In the data rows, 128 means zero.
Some points:
92 136 175 163 151 101 125 56 121 127 105 123 176 98 143 123 146 133 116 140 154 102 116 90 109 125 162 105 153 155 162 157 148 166 169
128 121 104 146 90 115 132 166 88 75 76 99 88 89 83 78 101 202 141 130 187 95 117 123 151 123 134 130 120 106 115 72 113 100 93
135 220 117 91 128 161 184 105 151 88 145 65 139 112 70 140 183 123 124 151 125 205 100 73 125 166 147 97 133 90 145 100 68 129 135
119 56 116 92 139 175 133 136 172 123 117 138 112 111 111 121 129 93 132 149 84 136 115 160 140 77 176 114 112 100 203 146 71 131 181
79 97 90 168 165 112 161 138 153 165 105 164 81 148 137 167 63 145 105 143 124 160 127 141 134 107 105 125 83 117 101 169 186 115 113
88 92 106 159 124 111 192 206 129 153 175 120 89 158 106 64 164 117 145 154 176 145 105 143 93 108 107 113 159 171 141 105 60 143 150
106 110 128 76 156 105 120 125 119 130 163 93 149 105 93 148 113 102 79 157 173 127 49 189 82 141 110 152 187 140 142 108 134 131 161
170 148 185 137 109 111 199 140 196 131 141 133 114 155 151 121 164 115 126 126 125 97 87 105 156 160 102 155 134 165 155 124 155 93 111
183 139 97 92 161 153 109 168 94 98 117 124 140 107 155 206 106 101 138 96 133 126 144 78 79 103 133 166 96 117 140 143 160 171 145
170 183 120 132 82 81 92 103 86 109 87 158 99 120 139 110 101 110 109 185 132 132 121 152 144 93 140 129 105 99 105 192 84 127 140
134 105 119 100 120 63 97 43 133 125 141 99 82 118 106 140 166 156 126 80 93 171 193 139 115 126 167 188 138 152 76 75 122 163 105
120 196 96 101 139 94 155 95 120 135 152 138 138 165 157 150 97 128 57 145 128 112 148 135 156 114 203 163 103 126 108 80 117 163 108
133 137 167 175 130 75 147 130 120 119 208 174 196 114 59 162 141 91 101 163 101 91 148 79 116 112 111 136 121 124 111 124 82 174 86
128 122 144 127 155 165 117 103 167 126 155 197 152 115 132 96 190 152 102 125 110 140 134 175 163 130 188 107 101 109 120 136 161 115 152
123 175 170 127 120 99 123 94 140 173 112 142 144 111 99 152 116 109 182 101 70 127 137 130 77 127 175 105 140 130 150 100 153 105 90
153 94 163 108 50 187 177 166 76 152 99 139 139 196 121 166 89 110 135 145 148 140 131 66 158 138 154 121 121 159 128 113 118 111 94
77 108 111 156 72 121 157 117 147 169 166 130 93 102 185 114 149 135 118 82 55 134 100 115 150 176 179 122 125 99 176 154 83 94 137
151 98 128 123 157 98 180 147 139 139 137 110 109 165 160 118 175 111 101 157 117 119 195 137 168 142 128 53 136 115 93 125 161 208 134
121 128 153 122 156 124 105 149 146 156 102 135 125 106 184 119 147 121 86 82 101 159 93 150 156 114 145 145 119 138 135 100 166 125 128
157 169 85 100 86 114 69 182 114 122 149 146 152 180 119 91 133 94 96 86 158 73 170 181 119 158 165 196 149 117 130 142 99 94 88
130 121 218 130 159 113 156 123 52 146 175 149 135 145 172 152 82 121 132 137 133 98 118 161 135 107 158 91 95 101 217 142 97 104 135
132 116 103 133 110 171 139 145 138 120 139 74 149 142 125 78 110 156 87 127 95 39 148 62 152 143 147 170 99 115 155 167 146 138 104
127 103 82 169 59 117 64 82 138 143 147 96 132 149 130 186 140 150 158 86 137 153 129 131 113 141 52 129 100 100 179 144 92 116 110
110 122 68 137 161 106 137 81 139 118 88 163 126 78 113 133 94 92 139 168 77 104 122 88 144 119 100 126 153 191 133 135 168 150 94
114 167 123 138 143 96 94 174 95 94 176 68 121 105 121 160 129 166 135 107 172 140 148 119 227 111 131 155 185 158 152 151 191 59 161
168 138 161 178 116 153 104 105 160 129 158 84 118 140 109 70 130 115 109 194 144 160 128 151 143 134 175 137 60 123 130 173 160 142 108
113 90 150 139 72 125 159 119 43 147 123 135 119 114 81 110 127 98 147 132 110 162 155 88 131 150 154 169 144 175 122 192 129 126 170
76 126 172 160 132 136 75 142 118 130 103 84 100 121 210 167 110 177 119 136 115 135 86 145 78 144 179 106 153 137 95 114 94 126 145
155 109 112 130 135 86 124 147 135 117 94 99 122 183 147 164 154 155 133 184 101 115 97 177 88 121 103 146 150 111 151 165 109 158 173
78 125 139 112 115 102 143 165 163 173 213 126 176 114 110 129 79 165 185 125 170 135 142 115 146 177 101 131 124 80 134 123 195 163 106
179 94 148 121 91 90 105 106 121 173 144 138 176 119 130 81 173 186 101 137 124 124 184 93 119 133 92 142 140 144 118 121 137 110 165
105 99 138 79 113 134 130 96 76 118 130 138 124 192 106 123 116 74 77 62 159 128 71 104 189 133 118 101 120 84 87 146 175 116 196
174 177 85 150 118 169 156 138 135 181 122 175 155 157 146 157 138 125 157 134 132 148 85 139 99 128 108 172 134 79 78 122 172 140 183
184 107 182 90 196 147 97 94 107 165 98 124 104 131 90 122 86 119 148 56 184 160 112 138 117 182 135 186 129 160 148 139 102 169 116
91 104 183 90 153 154 95 142 96 137 150 183 125 83 86 195 200 165 76 153 155 133 149 146 130 156 137 115 93 117 108 107 95 130 128
131 108 105 148 172 111 122 148 139 115 114 92 137 165 199 178 137 109 146 143 180 63 134 77 124 198 125 112 89 93 125 82 94 135 135
119 143 86 186 84 157 169 109 88 143 73 116 164 101 87 170 197 142 97 101 147 72 139 179 106 92 136 122 126 102 162 169 150 88 87
153 85 113 45 128 134 162 139 80 97 140 140 130 101 136 154 109 115 191 132 49 104 137 177 93 142 116 109 89 122 68 174 149 108 149
144 81 127 132 165 62 155 172 167 73 139 159 141 99 135 121 116 129 131 95 111 147 144 117 104 107 140 133 150 89 137 173 133 132 106
170 129 135 95 123 127 84 144 179 135 108 162 30 120 97 145 144 125 120 152 129 101 60 67 158 78 105 174 76 118 85 136 103 87 123
124 135 107 147 135 209 134 57 110 154 101 165 120 133 169 113 134 176 145 157 155 126 139 151 127 119 139 185 156 106 170 135 124 158 104
88 179 96 112 125 123 142 113 126 127 52 86 166 159 108 102 127 104 159 102 128 95 98 144 178 177 162 111 113 118 134 118 145 193 142
55 126 135 161 176 96 104 124 134 113 138 114 101 136 122 127 88 140 147 138 110 119 140 173 199 140 115 200 68 84 121 62 122 124 165
134 166 120 92 125 112 99 125 169 102 133 140 79 134 97 144 104 105 129 118 122 103 146 89 113 127 234 108 183 160 172 118 147 105 141
121 168 123 142 131 130 101 169 98 98 132 114 134 152 113 142 129 132 115 114 80 195 144 85 109 150 104 108 115 110 158 129 187 150 199
224 69 128 143 157 96 102 134 112 158 129 134 148 102 147 132 106 186 166 121 122 86 69 112 149 180 136 79 183 144 135 113 123 150 85
138 143 119 66 130 103 176 118 137 128 82 128 135 187 126 92 153 142 162 69 115 174 162 166 128 130 86 60 101 139 145 84 108 64 143
70 117 94 79 148 143 171 112 126 125 154 139 78 100 185 114 162 134 116 105 104 95 199 60 82 133 82 156 157 109 114 92 86 140 159
111 79 122 176 102 152 71 166 66 103 145 153 108 160 59 111 165 117 136 160 106 84 137 152 106 169 151 118 118 123 106 58 176 152 126
138 107 122 165 120 146 71 183 140 123 84 192 172 149 115 86 118 125 157 122 86 164 126 122 161 110 148 120 143 148 148 95 82 188 200
113 161 124 166 134 96 95 129 119 107 102 171 101 135 165 81 83 130 152 127 154 176 181 85 104 169 144 78 66 185 110 158 62 103 118
157 189 150 149 119 127 144 140 171 175 117 136 91 128 136 98 144 154 159 115 140 117 142 136 117 133 91 133 123 108 145 98 166 172 140
141 138 149 152 129 88 95 127 90 135 109 123 133 172 145 118 185 77 85 132 108 168 103 151 109 172 46 146 106 150 134 126 127 132 111
116 120 137 37 118 110 141 135 85 105 112 145 159 77 158 117 118 128 126 203 171 177 144 148 115 122 122 159 110 131 191 103 139 109 95
104 191 143 92 138 135 80 170 96 139 112 145 124 128 178 130 177 162 179 160 118 112 100 94 97 108 122 68 132 135 97 168 143 146 67
164 167 58 139 172 120 148 173 148 202 136 116 131 115 49 140 122 152 166 142 134 127 93 111 110 115 165 101 143 137 120 125 134 128 150
206 72 170 113 91 164 160 146 165 124 108 91 152 92 143 136 119 122 146 99 117 140 180 120 133 108 114 137 108 123 151 92 133 96 139
149 111 83 151 127 117 149 105 139 125 101 175 92 115 160 80 76 98 109 130 153 126 109 97 63 162 127 156 97 128 166 68 175 75 150
104 127 133 92 103 143 113 105 139 167 107 107 84 125 115 152 122 49 125 162 113 57 125 134 167 178 75 117 165 196 121 140 129 154 156
131 126 58 174 87 133 159 105 128 124 167 119 124 121 151 205 123 91 123 96 162 146 144 177 160 116 123 79 92 221 113 115 120 126 108
135 112 105 112 107 45 143 98 115 126 148 102 168 91 141 118 125 138 121 77 146 160 74 117 180 37 118 114 86 156 140 135 99 177 165
107 119 133 203 174 158 152 148 124 78 131 165 137 144 86 164 85 117 106 90 97 165 124 119 126 136 128 123 206 118 68 103 116 50 116
153 160 94 112 166 207 104 81 100 133 193 82 67 111 92 99 113 172 156 111 120 105 149 148 123 112 98 99 124 147 91 178 85 116 173
109 174 164 123 94 114 130 202 102 90 109 58 111 148 143 123 96 134 96 129 51 109 137 160 115 91 85 154 129 171 141 109 112 142 111
119 151 192 173 120 184 123 111 145 104 102 112 153 65 132 155 107 131 128 165 134 141 209 118 169 142 77 127 152 129 121 139 144 94 173
146 142 156 160 177 148 148 159 89 202 139 107 70 109 144 81 119 97 86 82 196 104 217 124 109 66 127 86 147 90 116 143 126 151 137
114 121 182 134 109 155 128 142 241 111 95 115 155 127 88 145 100 94 133 86 161 138 150 164 90 155 125 162 107 117 86 181 85 166 108
162 164 109 139 105 91 119 110 150 130 148 201 143 157 103 167 140 148 123 168 194 126 131 114 111 131 130 96 117 126 119 121 122 75 176
161 129 110 139 157 163 147 159 118 133 120 147 89 65 146 144 181 98 96 87 116 119 109 190 153 171 144 124 131 198 151 104 124 126 77
122 148 97 128 102 142 152 127 134 107 131 148 92 104 139 166 74 108 119 141 149 158 131 153 136 146 104 120 197 69 158 147 91 194 115
49 110 122 125 108 138 100 131 113 91 65 147 137 93 109 109 184 83 187 100 190 129 124 103 100 83 124 121 119 95 153 109 179 149 93
100 156 171 143 124 114 156 108 111 127 190 146 90 84 112 59 81 125 158 125 108 136 71 142 109 148 97 123 101 113 138 125 149 140 80
94 91 92 112 173 130 84 143 123 194 119 134 125 183 110 121 154 143 96 120 102 200 132 80 165 123 90 131 156 110 164 192 115 114 25
115 153 143 124 127 169 186 131 95 130 147 130 150 139 132 116 147 200 163 137 90 126 104 152 93 135 128 173 101 171 125 137 142 103 146
159 81 119 142 122 112 90 65 149 105 111 129 144 123 102 111 103 141 146 172 123 76 146 160 153 145 88 65 156 80 128 91 123 82 124
127 112 167 118 196 128 170 76 129 107 83 89 148 164 121 87 125 125 74 168 141 147 130 145 100 83 110 133 174 130 85 121 124 93 102
104 127 155 126 172 147 147 143 141 144 103 124 157 122 129 144 160 114 223 142 137 107 115 117 217 63 115 171 99 125 78 101 87 115 105
125 104 89 154 210 138 118 119 155 42 175 58 169 146 160 108 157 85 161 145 128 141 131 139 89 145 157 135 87 143 136 182 136 89 116
91 137 171 117 108 92 103 142 196 109 126 164 112 190 130 161 107 144 182 121 135 92 167 158 133 80 124 128 197 142 145 152 136 116 143
109 120 121 114 138 198 64 88 165 158 189 118 173 182 132 130 105 107 112 144 141 113 136 110 78 45 104 123 101 206 160 63 140 112 122
144 140 121 117 132 143 133 159 170 81 105 147 129 111 75 130 96 216 44 111 102 118 114 145 118 115 77 82 80 165 165 135 156 186 130
152 121 131 129 132 140 149 84 100 121 109 114 136 203 108 165 91 187 118 103 83 118 108 102 125 100 151 120 130 78 122 109 119 155 76
138 172 148 133 140 163 117 98 123 52 171 181 157 94 175 103 162 120 110 70 127 101 73 108 149 136 74 149 174 104 128 144 71 120 131
117 96 163 158 68 123 115 132 151 172 112 53 144 71 161 131 113 123 78 115 128 132 81 109 74 91 156 101 127 100 45 117 120 119 159
165 155 113 117 107 134 79 136 122 166 148 79 117 96 139 127 122 41 137 195 74 180 148 133 155 116 138 115 155 60 136 97 142 84 91
74 114 114 37 70 174 106 136 177 121 163 124 150 120 164 97 101 171 93 152 165 161 102 128 133 166 145 74 135 140 80 137 141 132 101
120 98 128 126 129 91 159 133 150 126 77 109 98 132 107 158 167 166 118 169 159 134 137 104 108 182 157 187 139 135 110 176 136 95 142
95 142 89 117 153 94 116 162 119 197 90 135 233 104 117 86 106 97 131 92 115 73 142 150 130 138 130 139 132 133 82 169 114 83 146
150 98 154 131 95 125 137 100 122 64 179 128 64 162 146 114 175 99 169 101 156 122 99 142 101 76 145 114 147 123 106 153 189 151 107
157 105 91 156 104 160 146 123 116 100 139 148 169 127 196 99 123 143 150 173 136 187 129 144 163 106 145 164 192 164 72 114 139 173 120
Along one direction, these points spread out more than along any other. How far along it is each point below, from 0 to 99? 50 is the average, and the first point above lies past it. One standard deviation of the points above along it is 16.
110 122 68 137 161 106 137 81 139 118 88 163 126 78 113 133 94 92 139 168 77 104 122 88 144 119 100 126 153 191 133 135 168 150 94 33
150 98 154 131 95 125 137 100 122 64 179 128 64 162 146 114 175 99 169 101 156 122 99 142 101 76 145 114 147 123 106 153 189 151 107 71
153 94 163 108 50 187 177 166 76 152 99 139 139 196 121 166 89 110 135 145 148 140 131 66 158 138 154 121 121 159 128 113 118 111 94 27
119 143 86 186 84 157 169 109 88 143 73 116 164 101 87 170 197 142 97 101 147 72 139 179 106 92 136 122 126 102 162 169 150 88 87 31
91 104 183 90 153 154 95 142 96 137 150 183 125 83 86 195 200 165 76 153 155 133 149 146 130 156 137 115 93 117 108 107 95 130 128 63
149 111 83 151 127 117 149 105 139 125 101 175 92 115 160 80 76 98 109 130 153 126 109 97 63 162 127 156 97 128 166 68 175 75 150 43
138 143 119 66 130 103 176 118 137 128 82 128 135 187 126 92 153 142 162 69 115 174 162 166 128 130 86 60 101 139 145 84 108 64 143 55
94 91 92 112 173 130 84 143 123 194 119 134 125 183 110 121 154 143 96 120 102 200 132 80 165 123 90 131 156 110 164 192 115 114 25 43
113 161 124 166 134 96 95 129 119 107 102 171 101 135 165 81 83 130 152 127 154 176 181 85 104 169 144 78 66 185 110 158 62 103 118 55
174 177 85 150 118 169 156 138 135 181 122 175 155 157 146 157 138 125 157 134 132 148 85 139 99 128 108 172 134 79 78 122 172 140 183 25
70 117 94 79 148 143 171 112 126 125 154 139 78 100 185 114 162 134 116 105 104 95 199 60 82 133 82 156 157 109 114 92 86 140 159 77
95 142 89 117 153 94 116 162 119 197 90 135 233 104 117 86 106 97 131 92 115 73 142 150 130 138 130 139 132 133 82 169 114 83 146 19
157 189 150 149 119 127 144 140 171 175 117 136 91 128 136 98 144 154 159 115 140 117 142 136 117 133 91 133 123 108 145 98 166 172 140 36
105 99 138 79 113 134 130 96 76 118 130 138 124 192 106 123 116 74 77 62 159 128 71 104 189 133 118 101 120 84 87 146 175 116 196 50
88 92 106 159 124 111 192 206 129 153 175 120 89 158 106 64 164 117 145 154 176 145 105 143 93 108 107 113 159 171 141 105 60 143 150 63
